In the data rows, the value 500 means zero.
Two rows play each game, the first against the second. How much does the first row win by? 10 is about a draw, 20 a big win and 0 a big loss. Wins can go round in a circle: one row can beat a second, the second a third and the third the first. Each row has two weighted sums of its numbers, A and B, taken from their middle values. A row wins by its A times the other's B, less its B times the other's A.
[730 544 589 670 331 549 354 547 620 418 523 514 645 616 504 279 607 652 472 547 438]
[292 323 726 341 705 278 736 398 331 721 433 463 383 358 440 502 329 458 691 412 664] >> 10
[686 519 425 626 342 541 451 518 645 421 633 549 606 624 485 413 578 634 373 468 440]
[550 543 502 538 490 674 531 506 448 396 323 370 641 597 469 819 389 433 562 564 602] >> 12
[662 574 359 619 337 360 377 476 601 333 822 428 616 553 412 385 596 702 411 529 265]
[652 737 349 554 304 456 335 459 708 342 404 478 516 694 400 634 448 655 438 381 512] >> 10
[306 329 593 334 670 457 641 456 450 725 525 471 393 366 481 352 389 415 709 395 602]
[433 472 594 479 581 451 564 461 453 556 642 639 237 389 492 413 779 326 350 536 274] >> 17
[237 327 622 303 714 333 758 405 392 580 455 509 315 434 491 508 399 311 636 394 624]
[269 286 596 323 723 414 750 395 332 733 489 415 315 357 441 557 328 374 530 286 733] >> 11
[238 375 735 351 690 421 771 440 337 640 583 437 443 418 462 590 331 546 658 417 737]
[683 536 528 667 345 563 333 557 661 377 614 458 613 638 615 347 552 585 360 501 388] >> 10
[642 506 530 417 503 771 542 643 456 547 504 441 670 512 708 720 374 351 667 574 670]
[558 456 391 449 496 738 477 523 520 596 466 480 657 548 672 593 405 534 437 645 669] >> 12
[525 506 274 627 321 372 322 645 692 331 605 487 521 809 570 506 511 723 432 604 395]
[691 537 468 652 335 505 405 599 603 412 552 494 672 636 601 382 557 632 246 493 318] >> 10
[440 453 541 516 596 458 506 576 440 593 608 551 427 402 408 373 720 433 554 548 374]
[476 450 489 572 648 526 660 527 364 652 381 624 361 326 444 576 614 364 491 538 554] >> 10
[763 473 400 700 336 614 311 512 539 448 665 536 544 433 587 311 770 402 259 672 439]
[618 527 552 449 496 818 539 557 497 629 513 509 687 479 748 761 417 446 451 626 656] >> 11
[753 634 447 596 382 668 461 443 620 504 494 487 374 422 422 427 627 621 590 501 481]
[554 512 555 509 522 704 501 488 434 571 333 487 527 523 689 759 444 289 628 583 632] >> 8
[330 309 607 349 672 346 590 397 435 726 603 504 493 360 537 370 427 448 609 381 671]
[427 473 502 491 576 581 627 499 475 584 513 552 450 432 472 420 769 374 542 515 373] >> 12
[678 565 389 608 335 279 366 394 632 322 569 423 587 556 394 376 603 749 402 556 327]
[638 674 344 502 310 323 381 603 716 354 311 409 501 692 351 651 431 779 309 329 526] >> 10
[639 675 351 532 286 455 288 555 761 305 503 398 552 577 445 418 471 704 332 363 445]
[267 304 590 437 680 483 513 391 377 597 640 544 340 463 686 382 396 482 698 647 658] >> 10
[491 367 696 346 551 600 767 542 529 777 364 286 541 526 534 582 497 444 675 258 618]
[354 259 663 350 692 511 708 448 427 794 617 454 361 315 400 179 375 433 430 344 628] >> 9
[159 330 534 264 701 259 994 429 348 547 547 543 298 517 514 473 326 497 576 392 470]
[306 303 532 362 674 535 626 526 416 632 654 604 513 342 540 349 425 421 640 433 626] >> 3
[663 745 541 531 325 563 373 547 588 297 424 625 455 639 421 394 475 691 466 348 523]
[697 690 569 654 369 606 423 530 596 353 529 574 522 556 359 461 604 614 378 511 490] >> 11
[689 673 428 657 351 616 349 500 586 318 469 555 537 585 432 666 580 519 295 486 611]
[388 476 353 532 347 256 295 404 941 307 823 355 372 465 447 515 454 531 437 765 233] >> 10
[434 456 484 520 590 486 550 559 445 613 381 515 517 405 384 583 731 378 617 562 455]
[449 483 624 461 582 374 601 498 428 673 504 481 433 311 369 274 776 285 703 448 380] >> 11
[440 454 632 434 601 451 554 486 433 628 560 410 501 330 394 391 780 359 525 430 374]
[495 517 393 636 341 414 323 533 677 337 739 570 496 808 622 641 502 678 455 710 367] >> 9
[364 261 748 369 649 489 715 503 416 792 520 407 324 332 605 259 401 467 486 311 626]
[546 523 628 621 578 667 459 483 364 533 575 572 504 434 541 576 589 462 670 653 542] >> 11
[277 287 565 325 720 374 714 396 391 722 380 402 319 320 500 346 318 509 546 285 671]
[396 466 525 552 599 451 528 453 443 515 621 602 482 394 356 413 722 351 654 589 314] >> 10
[752 705 598 543 307 604 387 460 594 303 736 492 408 547 342 301 585 860 417 404 317]
[656 545 560 539 497 559 559 579 422 676 384 328 554 393 553 399 683 420 424 463 513] >> 6
[539 480 304 694 365 452 408 510 650 375 613 622 518 731 607 333 479 708 324 649 420]
[596 516 516 446 496 744 482 573 460 539 451 464 446 486 615 652 366 464 652 561 728] >> 9
[234 613 386 527 491 478 456 435 292 373 422 846 373 768 660 782 336 244 777 971 521]
[440 546 546 590 581 438 473 448 416 501 402 510 624 388 351 576 704 368 440 619 456] >> 11
[422 590 386 562 489 501 545 565 545 420 458 604 651 655 594 817 410 445 531 685 571]
[232 349 638 298 693 426 832 416 334 566 432 519 280 471 526 604 328 406 699 423 583] >> 11
[537 450 304 615 420 623 347 675 625 530 521 516 684 648 943 581 454 572 604 537 680]
[412 425 608 515 639 398 544 476 492 707 605 412 355 302 371 400 713 384 579 515 394] >> 9
[551 827 415 480 293 448 302 476 556 247 466 352 562 667 272 397 486 668 294 339 382]
[566 456 446 433 495 629 466 509 524 549 534 482 710 544 645 490 425 514 637 635 593] >> 7
[364 473 467 673 616 454 534 335 514 509 358 490 498 383 325 589 668 300 539 605 397]
[134 275 310 287 629 253 595 500 756 571 824 490 271 663 703 647 296 652 619 693 466] >> 10
[392 346 729 312 566 405 775 627 489 681 395 282 503 596 709 440 443 527 578 276 620]
[436 400 423 501 654 372 613 475 486 673 521 474 300 283 383 517 711 510 621 455 450] >> 13
[615 497 581 428 511 739 521 454 465 599 431 433 647 476 573 553 411 464 495 576 571]
[408 473 348 624 361 403 428 442 833 379 787 444 439 755 612 608 414 805  95 708 393] >> 5
[522 764 445 570 313 476 306 498 694 231 600 519 401 639 297 516 409 661 218 451 360]
[294 289 527 471 752 468 518 288 284 501 460 651 369 273 326 233 348 289 655 426 630] >> 5
[386 415 557 511 626 520 500 520 500 695 589 493 418 292 341 455 723 481 359 486 458]
[674 637 591 555 413 637 517 680 613 485 633 507 388 485 452 515 592 658 370 490 515] >> 11
[605 602 393 497 360 436 476 681 616 494 483 501 690 610 525 676 491 653 632 428 534]
[420 417 540 499 616 475 669 543 477 683 556 464 333 332 479 519 749 261 483 452 410] >> 8
[238 331 524 319 706 323 779 443 381 560 419 463 356 466 537 691 297 523 485 377 686]
[353 256 582 351 729 381 623 330 246 773 294 457 482 286 409 138 366 539 452 269 544] >> 11
[367 303 793 344 671 506 682 421 447 734 711 445 478 344 429 319 417 468 650 361 604]
[331 398 254 517 339 338 369 441 953 342 671 470 172 695 549 417 395 706 314 701 330] >> 15
[515 610 370 594 346 388 353 582 496 331 520 750 690 770 691 736 398 487 488 643 611]
[291 356 564 351 702 285 730 414 349 658 336 520 477 414 553 344 319 555 574 398 758] >> 6
[295 290 659 394 778 435 523 356 192 549 442 455 289 231 220 279 333 470 609 369 549]
[643 840 464 469 288 487 360 468 575 204 356 480 457 527 284 434 485 531 419 326 398] >> 11
[249 310 634 317 712 412 780 311 360 539 384 466 385 404 551 308 360 461 564 366 562]
[354 300 322 523 577 768 534 575 257 652 263 367 290 667 935 537 266 283 341 240 919] >> 9
[396 418 545 513 638 532 593 459 471 699 471 450 398 306 575 566 719 454 408 466 417]
[526 520 312 657 342 490 324 573 660 388 721 572 466 776 595 464 483 671 479 714 307] >> 5
[287 324 623 317 703 385 849 432 361 631 410 461 259 392 524 374 393 475 665 366 657]
[586 809 440 430 294 294 475 513 606 208 454 445 612 518 253 676 427 664 469 347 440] >> 11
[466 410 336 518 543 325 491 361 304 555 633 499 249 306 562 324 894 321 487 572 230]
[642 857 473 470 274 440 341 500 567 220 300 458 445 519 268 466 477 474 453 341 401] >> 14
[511 733 239 584 299 436 239 496 770 268 425 406 356 677 291 502 405 722 253 441 348]
[292 331 531 431 673 421 601 503 355 541 690 642 462 482 583 311 357 269 780 581 729] >> 6
[344 298 856 434 757 504 454 351 234 645 358 580 220 261 257 418 345 442 560 442 564]
[667 773 502 541 330 554 398 567 598 307 484 558 527 632 295 415 467 802 300 333 541] >> 8
[648 515 530 446 510 707 511 621 482 609 370 506 702 483 635 520 441 461 640 590 661]
[708 527 461 681 331 461 408 572 616 343 511 479 605 636 492 358 595 684 389 547 305] >> 2
[658 863 449 482 290 434 321 495 562 257 461 455 481 557 308 363 506 566 417 353 280]
[550 523 499 451 501 675 535 517 537 498 461 397 661 541 494 521 381 633 602 504 542] >> 6
[502 454 396 549 551 319 514 368 255 674 358 504 361 328 551 528 887 236 447 603 304]
[294 260 577 337 730 247 697 520 343 690 360 508 442 339 486 365 304 375 611 308 768] >> 8
[597 552 416 616 336 448 423 572 559 309 467 553 563 780 597 671 527 625 415 572 384]
[439 442 540 505 575 415 513 552 515 595 470 483 569 389 438 542 744 462 641 567 362] >> 14
[443 469 548 542 579 562 481 529 482 615 595 553 504 397 346 490 711 528 683 529 376]
[571 499 572 405 476 811 554 563 531 550 629 387 520 550 749 732 326 339 343 527 691] >> 10
[526 461 656 498 556 719 557 626 483 693 577 463 471 549 633 566 478 554 410 469 581]
[651 549 474 610 339 426 291 524 661 392 599 421 654 518 309 266 575 776 390 569 401] >> 12
[322 719 331 438 356 123 348 340 598 266 572 577 692 679 302 855 309 759 548 559 291]
[697 549 407 687 336 503 352 571 570 385 564 454 681 698 496 347 567 617 358 520 329] >> 11
[609 846 482 489 277 444 385 522 539 250 447 493 476 568 332 515 487 529 386 344 404]
[701 587 536 639 347 559 482 634 607 398 678 486 624 639 445 326 542 720 415 492 440] >> 10
[437 496 345 631 361 395 286 565 774 338 589 585 395 761 541 607 412 615 454 691 357]
[668 512 425 680 333 481 392 614 600 447 621 458 670 687 656 469 545 616 340 508 414] >> 16
[515 553 531 759 522 645 366 444 445 433 420 645 524 415 512 492 671 317 589 803 369]
[517 560 595 655 337 329 391 586 671 363 784 570 475 775 535 668 478 613 398 659 364] >> 9
[331 303 587 442 739 432 515 284 301 640 408 578 388 305 368 395 357 441 601 489 563]
[189 340 538 261 703 350 921 509 323 577 590 571 284 456 647 545 390 424 638 428 568] >> 12
[459 497 363 632 438 540 407 401 660 396 639 694 436 554 670 539 522 635 478 846 490]
[215 342 376 525 595 496 574 469 191 464 307 655 261 855 870 777 218 169 571 525 740] >> 12
[608 489 620 481 532 595 657 604 468 639 408 440 526 524 697 574 459 355 663 491 551]
[719 670 565 670 352 573 251 569 574 318 415 481 461 594 341 433 544 594 435 468 446] >> 10
[653 514 566 424 485 817 539 623 470 585 500 441 589 499 725 611 307 440 627 502 643]
[283 335 575 346 706 246 748 360 362 650 519 594 413 351 447 537 334 432 569 412 659] >> 13
[458 572 678 573 582 540 441 508 393 501 450 465 715 402 416 523 624 419 653 625 533]
[614 633 401 500 297 447 319 617 786 313 354 421 492 658 466 529 439 846 281 341 553] >> 9
[594 458 580 427 502 772 602 544 505 642 515 465 561 551 734 685 400 511 567 514 725]
[417 528 543 668 609 559 496 417 509 402 417 472 573 356 368 583 691 493 434 633 382] >> 3
[275 347 455 413 666 463 684 502 368 581 527 585 559 527 703 559 304 412 868 458 759]
[434 504 525 491 599 376 673 510 435 666 520 479 444 337 399 499 731 491 496 450 415] >> 9
[596 484 576 442 484 744 445 688 501 559 465 406 580 521 629 668 316 649 646 499 714]
[683 550 379 634 326 443 341 529 644 351 734 473 615 551 489 346 624 649 506 554 337] >> 9
[703 758 479 545 326 584 367 543 602 297 445 634 597 625 267 576 469 656 264 360 458]
[625 548 431 616 340 445 364 537 621 366 607 496 687 727 609 370 535 564 526 534 475] >> 11
[472 429 293 547 546 347 462 391 296 599 519 446 364 318 495 409 894 179 239 616 276]
[682 754 586 560 342 515 442 472 621 375 486 584 251 576 383 501 521 744 537 370 460] >> 12
[471 612 219 575 334 364 305 628 531 352 602 682 538 801 758 726 393 652 532 616 537]
[275 345 656 371 711 356 702 414 370 667 401 521 367 357 584 582 348 525 617 457 618] >> 9
[713 709 355 544 316 643 217 428 574 311 628 540 491 607 292 421 535 771 347 409 363]
[524 519 563 506 554 459 523 575 463 510 628 644 580 442 639 583 657 398 560 563 452] >> 9
[549 637 627 509 496 353 496 412 462 426 257 467 714 431 442 674 566 540 545 545 428]
[390 473 586 438 603 380 577 520 435 659 552 533 423 355 439 529 765 405 535 428 316] >> 6
[591 533 529 434 507 639 552 395 519 590 427 438 798 549 579 827 410 568 647 555 596]
[414 500 712 476 584 529 592 525 388 658 609 606 448 325 427 617 801 485 560 522 306] >> 7
[526 575 345 584 334 400 421 495 593 286 485 585 712 750 707 758 427 649 376 555 524]
[563 864 465 462 278 376 299 524 577 213 463 372 464 580 342 602 406 525 592 381 463] >> 12
[639 722 389 521 282 487 311 513 792 289 583 382 555 612 251 474 444 770 490 380 401]
[483 585 243 595 329 339 380 614 577 380 597 547 642 795 807 579 389 557 437 557 440] >> 12
[354 249 757 332 741 444 719 341 211 758 324 398 342 210 155 227 368 365 511 242 658]
[500 443 383 552 551 322 584 443 293 676 450 401 241 322 509 360 888 250 327 577 184] >> 16
[238 291 719 320 706 219 836 358 376 598 628 455 449 425 605 405 360 359 524 412 583]
[483 430 360 543 578 343 532 505 300 661 469 468 283 319 486 339 869 271 405 592 304] >> 18
[589 690 448 504 306 382 244 521 733 281 614 457 456 639 407 498 448 671 408 373 482]
[291 362 585 374 701 291 749 489 368 538 459 592 433 385 410 545 332 465 510 425 721] >> 12
[568 547 530 614 507 573 510 605 479 527 400 499 635 517 621 613 550 416 597 567 500]
[536 477 526 457 506 816 450 492 520 569 413 457 581 507 720 618 459 481 548 638 621] >> 15
[719 614 568 545 401 605 429 680 613 435 638 546 453 496 417 532 552 595 462 447 481]
[737 542 335 679 330 603 403 540 605 352 676 524 723 547 557 418 618 399 465 653 500] >> 10
[701 539 355 688 342 535 405 575 574 342 643 514 690 680 613 307 560 639 347 521 458]
[630 479 493 437 507 709 523 531 457 547 406 496 630 476 605 616 374 398 508 550 606] >> 12
[418 734 422 419 340 235 367 406 697 291 388 489 542 698 361 682 427 805 364 393 351]
[567 793 370 576 308 499 272 454 664 265 465 438 472 612 283 443 428 569 426 446 349] >> 11
[540 498 422 675 360 425 402 552 729 333 686 581 367 750 631 599 452 647 365 629 435]
[699 728 562 535 329 571 403 563 596 277 543 572 463 586 313 493 499 626 353 361 484] >> 4
[723 548 395 682 334 577 430 541 600 336 759 511 762 718 539 597 606 559 448 547 511]
[236 330 521 316 698 394 850 464 365 500 553 622 495 462 575 602 367 517 683 447 665] >> 11
[190 320 499 276 723 177 854 395 347 495 629 551 366 436 485 433 347 415 741 460 443]
[706 498 440 664 335 543 365 589 717 364 707 506 547 594 465 297 563 615 656 525 461] >> 7
[269 349 676 327 709 344 823 427 366 578 424 607 430 378 625 427 413 473 640 386 633]
[602 555 379 547 423 525 455 587 541 490 459 537 520 584 606 761 513 581 567 511 688] >> 10
[156 278 396 298 658 218 651 539 464 568 518 587 248 753 831 691 294 440 549 482 616]
[269 289 591 309 709 367 737 301 436 743 535 435 453 325 497 388 359 498 480 295 577] >> 7
[617 495 517 656 424 584 417 560 637 484 626 711 613 544 534 576 625 419 366 662 483]
[729 540 548 662 343 553 317 598 653 381 610 509 598 618 447 414 536 642 517 509 487] >> 8
[330 300 630 359 693 339 703 479 401 672 606 514 601 333 540 272 413 390 675 372 564]
[494 469 317 671 354 529 293 537 783 406 878 522 458 730 547 498 418 717 339 591 435] >> 14
[468 478 362 627 364 368 310 494 774 397 614 479 516 772 517 460 421 759 355 683 413]
[215 147 337 398 823 702 292 134   0 575 125 421   0  45  64   0 210  52   0  81 280] >> 13
[687 532 395 683 327 428 303 543 573 366 567 496 539 707 610 370 589 592 333 524 449]
[280 337 509 363 705 250 677 501 344 545 537 651 448 410 402 545 298 524 650 419 681] >> 8
[625 542 529 439 493 782 491 559 463 586 530 541 721 480 653 658 382 440 668 552 710]
[444 448 493 518 593 459 587 563 448 641 356 489 488 402 525 428 710 268 567 512 311] >> 9
[177 311 337 522 733 465 487 455 155 354 253 753 381 664 525 604 218 256 616 621 579]
[443 572 321 589 375 299 322 476 682 406 773 667 505 557 475 477 535 727 411 815 369] >> 2
[428 457 564 433 604 436 616 515 423 703 570 440 365 346 431 392 768 364 647 422 347]
[332 317 626 349 674 418 711 377 407 683 510 511 531 368 553 261 427 300 767 446 640] >> 10
[633 515 541 525 505 536 578 685 458 727 450 407 494 416 612 495 662 509 428 472 424]
[541 546 485 594 496 635 487 549 497 471 615 556 646 519 542 585 548 490 635 613 493] >> 12
[272 271 494 305 727 341 703 382 409 645 527 440 437 318 454 231 342 578 478 312 696]
[330 309 554 368 677 486 585 461 420 697 596 680 439 388 623 282 430 464 760 393 709] >> 12
[219 340 564 322 697 364 870 430 362 541 397 539 422 451 534 435 402 439 623 469 532]
[583 484 438 456 506 684 487 512 507 521 505 521 683 490 604 704 434 431 553 687 598] >> 12
[483 463 288 584 551 340 537 384 289 731 559 409 374 332 636 423 852 259 355 647 380]
[565 526 603 578 503 680 434 509 455 505 396 502 646 578 734 707 391 525 635 628 619] >> 16
[415 409 589 521 635 439 506 472 491 636 317 563 337 282 339 480 708 398 597 511 384]
[607 502 590 443 504 854 556 569 485 554 353 505 633 496 667 575 369 451 485 530 743] >> 10
[436 549 514 627 605 510 489 391 405 515 415 596 539 402 436 542 700 347 457 645 306]
[544 560 395 569 345 349 496 607 567 434 605 593 659 763 788 555 470 703 508 556 538] >> 11
[632 856 465 453 274 470 276 470 581 286 415 385 453 522 178 417 537 472 350 353 305]
[646 692 515 511 279 505 221 627 819 298 388 283 534 603 310 370 480 729 493 349 395] >> 6
[445 507 690 469 579 431 586 467 405 600 475 599 371 307 416 507 772 399 483 529 343]
[558 536 474 478 455 526 513 531 558 505 378 473 707 593 636 739 449 567 484 538 650] >> 11
[687 551 544 623 343 432 394 469 608 374 614 456 733 514 399 225 628 603 368 567 459]
[235 239 590 355 799 478 462 277  15 575 208 554   0 158 131 148 324 302 281 363 347] >> 12
[545 543 513 464 497 674 479 455 591 511 511 394 684 588 505 620 392 513 692 541 631]
[271 276 632 329 729 362 777 439 324 642 417 460 282 322 487 318 294 330 521 316 688] >> 14
[659 555 394 679 333 546 271 536 575 359 603 503 697 696 513 312 572 622 349 534 425]
[628 502 468 445 508 781 550 568 470 547 496 497 685 496 754 659 447 478 566 578 580] >> 10
[330 316 774 376 686 547 662 530 398 672 622 490 501 356 496 367 449 417 579 385 587]
[598 592 457 556 357 369 362 589 660 360 763 485 634 607 546 499 552 768 276 510 386] >> 12
[324 293 636 425 721 490 547 444 344 591 427 484 438 317 442 326 355 363 664 480 678]
[327 299 666 368 658 486 766 415 435 682 635 588 474 413 673 417 442 411 806 419 647] >> 11
[614 561 588 574 488 529 503 544 553 481 569 421 568 441 502 576 579 514 571 553 471]
[461 461 328 529 553 277 560 336 294 590 481 440 429 307 542 303 902 297 396 600 270] >> 8
[228 347 515 394 656 324 663 486 377 582 357 534 535 523 618 699 310 323 710 427 700]
[580 495 432 457 508 841 502 513 499 477 357 418 594 536 619 800 432 513 601 575 565] >> 13
[328 288 676 376 670 496 602 421 424 675 597 490 394 373 620 411 435 487 672 454 720]
[279 292 626 308 729 290 754 448 358 702 411 396 331 291 466 502 367 497 594 283 558] >> 8
[512 502 680 564 664 434 579 532 370 638 409 547 417 366 496 577 582 484 426 484 527]
[529 443 622 574 642 614 714 609 361 705 521 466 324 337 467 743 578 405 392 482 619] >> 8
[615 506 651 436 507 612 556 483 481 574 400 604 745 492 588 664 437 602 647 584 652]
[454 382 644 376 547 692 788 584 520 713 625 401 636 529 550 471 470 510 660 309 608] >> 16
[591 545 669 519 505 671 464 505 513 524 401 446 603 558 464 811 356 351 642 549 544]
[524 552 490 679 551 570 486 584 448 517 388 548 528 365 424 619 687 398 701 690 489] >> 10
[735 564 487 673 335 535 339 518 599 396 659 604 466 637 447 373 607 631 523 540 450]
[629 843 425 467 274 412 285 546 530 223 408 419 590 565 296 487 448 504 456 370 395] >> 8
[662 686 380 526 310 513 318 589 763 280 379 386 511 684 413 541 480 767 469 389 545]
[513 361 479 524 562 772 567 663 396 669 350 398 378 557 873 507 418 326 328 317 684] >> 3
[618 553 384 603 338 453 389 575 630 374 653 503 689 706 553 389 536 702 398 496 403]
[471 461 379 552 547 432 572 469 253 629 540 526 429 327 608 366 880 191 265 596 254] >> 11
[177 205 565 344 815 496 379 241   0 464 230 489   0 100  44 145 207 176 219 308 372]
[740 623 552 561 404 556 458 540 597 478 475 460 497 452 479 356 621 438 469 452 461] >> 7
[322 326 616 425 729 423 615 321 292 559 635 565 416 308 395 337 379 469 662 478 612]
[513 508 491 513 545 570 493 549 467 602 489 473 530 463 496 421 690 300 501 603 408] >> 10
[656 665 439 517 296 425 220 553 766 317 306 495 463 715 469 561 443 778 408 311 586]
[438 457 624 478 628 515 606 527 466 715 413 508 232 304 455 425 769 420 576 462 301] >> 8
[566 554 502 623 486 654 440 580 456 457 469 522 564 544 628 698 378 319 570 682 672]
[655 734 447 526 335 592 334 572 603 278 352 572 539 609 391 708 491 647 290 369 489] >> 10
[405 443 506 572 650 491 543 501 423 657 512 581 521 364 469 625 587 329 420 546 586]
[557 727 339 572 296 603 282 527 751 298 487 471 400 660 323 541 403 676 497 429 203] >> 8
[481 457 426 588 579 500 546 403 439 524 439 631 663 472 644 557 615 394 696 640 592]
[560 535 578 436 494 683 570 485 567 484 433 432 783 548 570 689 365 580 725 526 523] >> 9
[672 383 665 526 542 772 652 509 368 827 338 323 475 427 597 453 547 366 492 285 651]
[519 489 327 643 357 508 413 587 736 394 692 665 582 727 590 407 487 656 376 642 401] >> 7
[263 496 240 474 389 365 453 648 760 326 447 477 381 782 832 961 302 525 532 838 429]
[274 344 431 495 681 568 651 401 316 504 290 563 467 478 553 537 338 281 674 626 757] >> 9
[426 437 633 522 598 493 563 558 404 597 540 554 499 415 515 400 725 370 664 532 486]
[489 437 468 542 551 358 519 364 316 599 518 408 440 316 526 366 872 445 261 585 259] >> 10
[304 293 680 433 726 468 572 448 331 638 539 547 479 305 349 428 392 464 673 456 584]
[459 766 342 431 344 236 352 401 666 264 542 532 522 705 362 696 468 757 484 413 488] >> 8
[575 483 381 444 493 646 520 520 539 519 537 474 649 573 700 597 408 412 546 640 605]
[269 299 599 327 715 331 800 413 383 625 369 461 411 367 423 462 411 463 504 361 569] >> 8
[606 483 510 408 514 771 558 503 547 595 456 386 613 504 625 571 437 550 653 602 650]
[629 542 412 630 345 432 401 560 617 369 691 517 646 712 630 439 553 669 443 543 513] >> 8
[619 496 630 492 504 654 565 551 502 483 441 559 578 467 666 598 467 428 505 618 490]
[411 456 505 530 597 508 577 473 428 600 517 511 400 389 492 530 700 270 653 543 400] >> 8
[353 301 611 363 684 472 638 484 410 678 535 552 453 340 431 294 418 555 540 389 580]
[709 723 478 550 319 530 177 473 585 312 508 492 496 589 327 444 549 675 320 407 325] >> 9
[603 491 469 485 502 700 535 398 509 512 396 537 652 494 710 720 456 553 557 673 516]
[498 414 649 443 548 481 631 546 460 704 458 413 603 447 603 321 629 389 506 477 487] >> 10
[555 529 537 585 479 573 476 683 414 491 415 548 549 590 707 784 416 431 484 644 687]
[285 298 679 311 721 385 723 414 402 740 477 390 349 310 445 254 316 408 549 299 708] >> 9
[259 319 619 343 718 445 788 452 328 623 477 553 388 371 421 312 332 427 635 377 732]
[328 291 672 400 708 396 636 388 369 594 581 553 544 346 371 286 353 316 731 431 738] >> 10
[521 518 315 621 317 322 355 648 729 335 763 451 572 805 576 567 490 618 495 653 318]
[468 489 269 653 371 305 335 438 729 383 722 666 525 670 529 507 431 837 456 774 443] >> 8
[779 621 591 613 396 770 436 672 523 535 419 417 593 473 465 531 552 533 484 449 671]
[499 602 387 572 502 571 536 611 497 485 525 559 423 538 652 738 493 410 489 580 544] >> 6
[448 465 697 511 599 530 661 560 407 600 590 523 509 387 427 465 727 548 365 539 450]
[675 771 467 542 335 596 386 596 598 285 513 628 457 651 323 588 489 635 357 320 503] >> 8
[375 320 647 331 580 517 755 563 477 660 544 501 528 553 651 421 455 453 641 315 626]
[616 499 474 440 507 785 452 589 473 618 451 551 721 461 579 737 401 356 644 563 698] >> 4
[498 756 299 479 268 378 266 500 797 184 525 345 388 638 251 466 407 681 438 442 279]
[505 535 385 571 505 630 538 588 463 474 447 623 608 580 736 640 425 445 548 650 539] >> 9
[722 545 637 568 354 464 418 520 685 337 700 494 678 492 432 370 633 680 241 448 295]
[436 433 596 437 597 441 534 513 416 689 562 553 386 321 468 357 760 260 398 407 395] >> 6
[454 438 604 475 593 429 635 584 393 630 424 471 515 354 372 379 730 167 510 481 450]
[446 437 517 487 610 476 628 471 454 651 491 531 287 295 454 558 753 313 564 469 427] >> 12
[107 301 231 497 773 417 453 200  10 370 223 925  77 539 403 551 217 180 401 669 457]
[410 399 537 484 617 435 606 576 501 632 540 521 405 315 444 529 743 295 467 468 365] >> 19
[238 283 529 411 715 290 551 396 506 557 538 576 469 538 565 478 422 396 531 613 509]
[291 326 581 407 660 528 634 469 369 586 628 577 534 503 630 517 321 414 645 450 759] >> 6
